Each row is where one point has got to under a steady rotation. How many ticks took it there?
The counts run from 0 to 621.
[149 112 132 148 101 123 137 155 154  94 145 114 118 144 174 176 148 124
 128 153 134 120 119 161 139 130 115 183 127 147 117  87 151 151 124 127
 180 120 119 156 119 111  99 167 172 111 162 175  83 104  73  96 133] -> 475
[124 113 143 164 162 157 121 124  96 135 134 121  76 110 139 171 114  95
 163 121 136 154 119  91  71 151 122 136 124 118 171  87 129 106 143 152
 168 164 115 114 148 138 130 114 149 122 156  64  97 144  99 112 102] -> 279
[131 140 117 162 148 168 132 149 132 105 145  97 129 134 149 163 124 110
 131 147 155 119  95 118 141 119 117 144 157 141 161  74 101 124 145 146
 188 124  93  99  87 120 116 125 153 162 155 147  75 100 110  62 134] -> 0
[138  95 131 139 148 117 152 158 140 116  86  92 140 143 157 105 122 168
 129 151 165 155 145 127 156 172 147  71 169 109 153 150 163 133 118 116
 112 111  83 135  98 141 131 175 173  90 157 134 111 118 128  75 110] -> 137
[143 144 146 139 165 155 151 143 160 136 122 107 102 172 162 106 149 130
 148 143 141  93 129 149 157 141 133 148 145 154 172 135 173 120 107 131
 168  97  79 113 169  98 138 164 168 129 156 151 107  99 126  96  82] -> 101
[109  57 167 167 118 132 133 156 123 184 100  74 121 144 149 120  96 102
 120 138 154 177  96 109 121 151 141 113 155 121 145 134 159  97 113 141
 154 115  99  92 141 139  80 130 161 118 134  92 104 151 135 109 114] -> 594
[131 131 144 152 191 150 106 135 133 102 132 135 126  94 115 113 146 112
 126 179 151  94 148 105 119 135 121  86 202  84 156 134 123 146 178 107
 153 124 125 112 126 116 135 139 132 149 176  68 112  99 162 105  94] -> 362
[137 117 138 153 191 151 113 135 134 117 142 119 114 124 142 125 150 111
 127 158 169 112 138  81 102  99 117 100 189  83 166 137 124 149 170 104
 157 134 117 145 136 127 136 141 130 148 135  35 118 135 125 107  99] -> 367
[164 108 141 159 135 128 175 156 149 162 118 125 111 178 140 127 142 123
 183 165 141 131 128 127 168 134 117 116 158 158 141 119 154 146 116 168
 187  89  80 153 137 117 122 145 158 127 147 150 144  85 142  87 124] -> 511
[137  94 154 141 123 140 157 146 114 172  86 106 116 133 155 155  79 135
 144 138 167 159 134 160 124 162 137 123 127 147 148  81 156 115 112 128
 188 133 100 174 145 153 134 131 155  81 162 140 145  97 121  79 112] -> 606
[140 118 148 158 119 126 121 123 179 136 168 144 109 121 189 123 184 131
 135 188 146 103 147 143 125 128 121 152 128  90 145 128 147 180 170 124
 150 130 140 162 136  98 137 148 139 154 165  77 115  90 120 136 103] -> 429
[157 100 168 159  86 145 154 153 192 116 154 115 111  99 128 159 153  88
 136 163  91 127 147 129 130  91 108 143 158 122 145 122 137 130 138 105
 166  88  88 145 119 155 119 127 133 139 122 156  97  83 129  90 120] -> 443
[125 156 154 147 122 157 125 118 124 122 122 138 112  64 108 134 133 133
 132 158 132 107 162 135 116 142 114  90 157  87 154 109 106 140 194  92
 157 118  94 110 106 137 156 117 133 133 186 102 121  54 137 106 104] -> 356
[135 101 126 162 188 151 124 156 149  97 141  85 128 174 174 155 158 108
 118 160 163 122 120 123 118  94 119 150 157 127 104 122 155 164 112 156
 160 115 111 144 151 123  97 158 157 144 132  86  98 137  68  89 132] -> 55
[148 113 143 145 134 139 149 151 149 100 101 107 120 113 162 131 112 147
 132 148 139 149 153 139 156 173 171  98 133 117 161 130 162 101 119 146
 116 124  89  99 107 133 147 153 173 108 169 161  88 129 145  58  94] -> 135
[143 126 165 134 131 143 124 130 176 154 133 111 105 154 187 100 153 147
 139 156 149 106 132 179 166 151 148 145 123 129 158 157 186 139 144 119
 137 112 125 108 175 109 140 167 184 119 168 114 125 104 116 111  89] -> 106
[152 142 146 148 148 139 181 132 180 167 113 114 105 168 170 105 144 134
 161 139 138 110 135 153 164 133 137 129 129 144 176 132 161 110 110 144
 175  89  77 123 152 111 149 154 154 112 167 140 121 102 130 108  86] -> 102
[122  90 134 137 105 147 143 146 148 104 139 142  85 148 140 127 132 137
 168 130 111 129 119 157 116 150 113 165  80 144 121  86 171  99  86 166
 169  90 102 128 147 107 130 165 154  95 172 150  71 101 106 147 115] -> 157
[144  94 172 133 145  87 133  97 139 142 115 122 111 134 146 142 109 137
 184 138 126 156 142 156 109 177 170 138  96  98 136 148 168 111  92 149
 155 128 152 101 161 134 144 165 130  85 213 138 120 119 125 131 112] -> 202
[141 100 130 163 147 127 153 145 151 142 123 129 119 119 164 148 147  83
 106 150 151 126 134  88  97  73 118 117 173  95 169 111 128 140 163  98
 181 118 128 167 115 141 130 148 167 131 140  53 114 150 138 117 113] -> 371
[132  80 113 147 166 104 167 136 139 133  92 106 142 171 168  92 128 163
 150 148 168 158 132 117 134 167 145  97 147 100 151 146 164 125 104 148
 117 109  94 125 130 106 125 172 152  87 167 104  94 158 120 110 103] -> 142
[167  78 165 151 122 110 118 126 180 137 158  77 140 155 154 126 132 116
 167 168 135 147 136 147 131 134 151 157 139 100 119 174 189 147  93 133
 146  99 143  91 181 130  93 144 119 121 166 129  96 127 103 128 123] -> 526
[129 139 135 145 145 129 140 122 147 133 110 118 138  82 103 118 134 102
 117 147 126  96 138 114 113 137 129  98 209  90 171 133 123 119 169  61
 156 103 103  78 114 123 126 138 148 120 187 107 105 104 158 127  88] -> 359
[129 121 135 153 166 145 132 153 145 109 131 137  82 123 152 172 170  85
  98 144 111  96 116 114  78  93 115 144 144 120 120 110 133 149 164 134
 187 128 122 128 135 140 116 148 198 135 151  51 102 139 104 121 122] -> 374
[133 136 136 146 127 153 137 151 162 106 127  86 108 154 180 167 146 129
 115 134 144 124 105 176 126 106 117 177 118 140 119  95 155 154 126 136
 167 120  85 131 132 139 110 154 168 111 154 125  98 113  41  89 126] -> 61
[148 151 142 124 119 105 161 127 183 112 114 116 133 115 133 157 158 116
 122 139 119  99 124 170 112  90 138 146 129 102 136 124 122 141 139  83
 190  86 125 104  89 161 157 176 156 104 210 140 110 103 109 111 130] -> 387
[146  98 116 168 163 129 171 152 167 129 103 110 127 166 177 139 158 121
 111 155 151 142 131 124 107  86 137 111 154 101 108 136 146 164 117 179
 154 103  93 141 119 159 103 146 153 129 154  66  98 151 105  98 133] -> 53
[141 127 128 172 175 127 156 119 160 134 133 132 118 113 137 119 153  96
 136 155 142 120 155  84  91 101 142  85 179  74 186 140 120 124 150 122
 155 111 115 107 116 132 150 137 130 145 172  66  97 136 161 119  93] -> 365
[148  97 155 167 104 120 153 125 197 130 166 118 103 127 135 147 174  87
 141 155  86 114 143 127  97  94 113 161 148  97 119 134 155 146 116 137
 154  79 103 116 141 132 104 137 123 145 151 119  80 100 106 163 105] -> 437
[110  81 145 159 168 144 125 123  85 151 116  95 111 130 115 146 112 110
 164 146 158 174 127  78  72 150 107 105 169  97 162  93 125 123 133 118
 174 137 108 148 133 138 106 121 116 107 136  53 124 144 110 120 115] -> 277
[120  88 181 147 140 156 102 136 130 139 128  72 140 146 112  75 105 166
 168 159 169 161 113 140 147 156 143  92 129  94 135 166 146 123 130 148
 125 100 101  74 155 132 117 127 119 135 146  94 126  96 146 105 124] -> 585
[107 100 146 142 136 157 143 167 102 104 104 114 117 108  82 149 121 107
 127 137 133 139  94 104 104  99  96  91 143 113 122  81  94 112 162 137
 188 101 103 123  72 167 129 140 153 131 154  83 111 107 145  97 159] -> 316
[109  86 154 157 117 152 125 134 131 109 143  95 116 102  90 126 127 112
 141 117 133 161 109 106  76  63 101 111 126  81 156 123 113 111 161 107
 163  92 103 111  90 177 133 128 117 116 138  59  90 129 123 130 135] -> 310
[103  76 187 124  74 134 124 140 113 157 120  89 119 119  88 147 105 124
 159 140 133 161  89 151 108 134 109 139 104 134 135  93 124 108 135  85
 202  90 121 147 106 150 132 147 124  91 150 134 144  84 144 120 146] -> 254
[103 105 153 156  90 109 134 105 153 161 141 103 109 101 151 167 141  90
 113 142 125 143 126 138  69 112 111 187 118  92 146  72 106 124 139  93
 189 114 127 105 107 135 118 119 130 124 177  99  95 126 103 157 111] -> 342
[110 102 145 153 121 122 138 100 138 172 141 110 127 132 165 152 152 111
 135 155 167 157 127 129  69 110 111 153 112  70 143  86 103 141 144 127
 187 127 137 140 108 131 145 132  97 135 177  63 126 121 108 147 120] -> 338
[124 159 114 158 159 145 124 146 121 131 109 109 139 135 164 146 125 126
 123 173 175  91 105 144 153 159 126 134 173 147 148  80 110 154 171 130
 186 139 112 103  99  98 107 141 174 147 180 137 113  88 111  76 120] -> 5
[134  70 182 155 112 138 130 136 155 138 149 107 111 141 136  80 134 134
 176 152 132 170 124 109 144 139 143  98 108  85 169 160 152 100 109 153
 119  90 103  89 129 126 136 138 120 133 136 114  97 127 173 121 113] -> 175
[131  72 147 139 136 127 119 133 145 103 149 128 129  95  95 112 117  92
 137 152 141 127 133 113  81  91 150 123 131  71 129 131 144 109 132 100
 173  96 183 105 120 145 132 154 113 114 188  87  87 121 166 161 131] -> 303
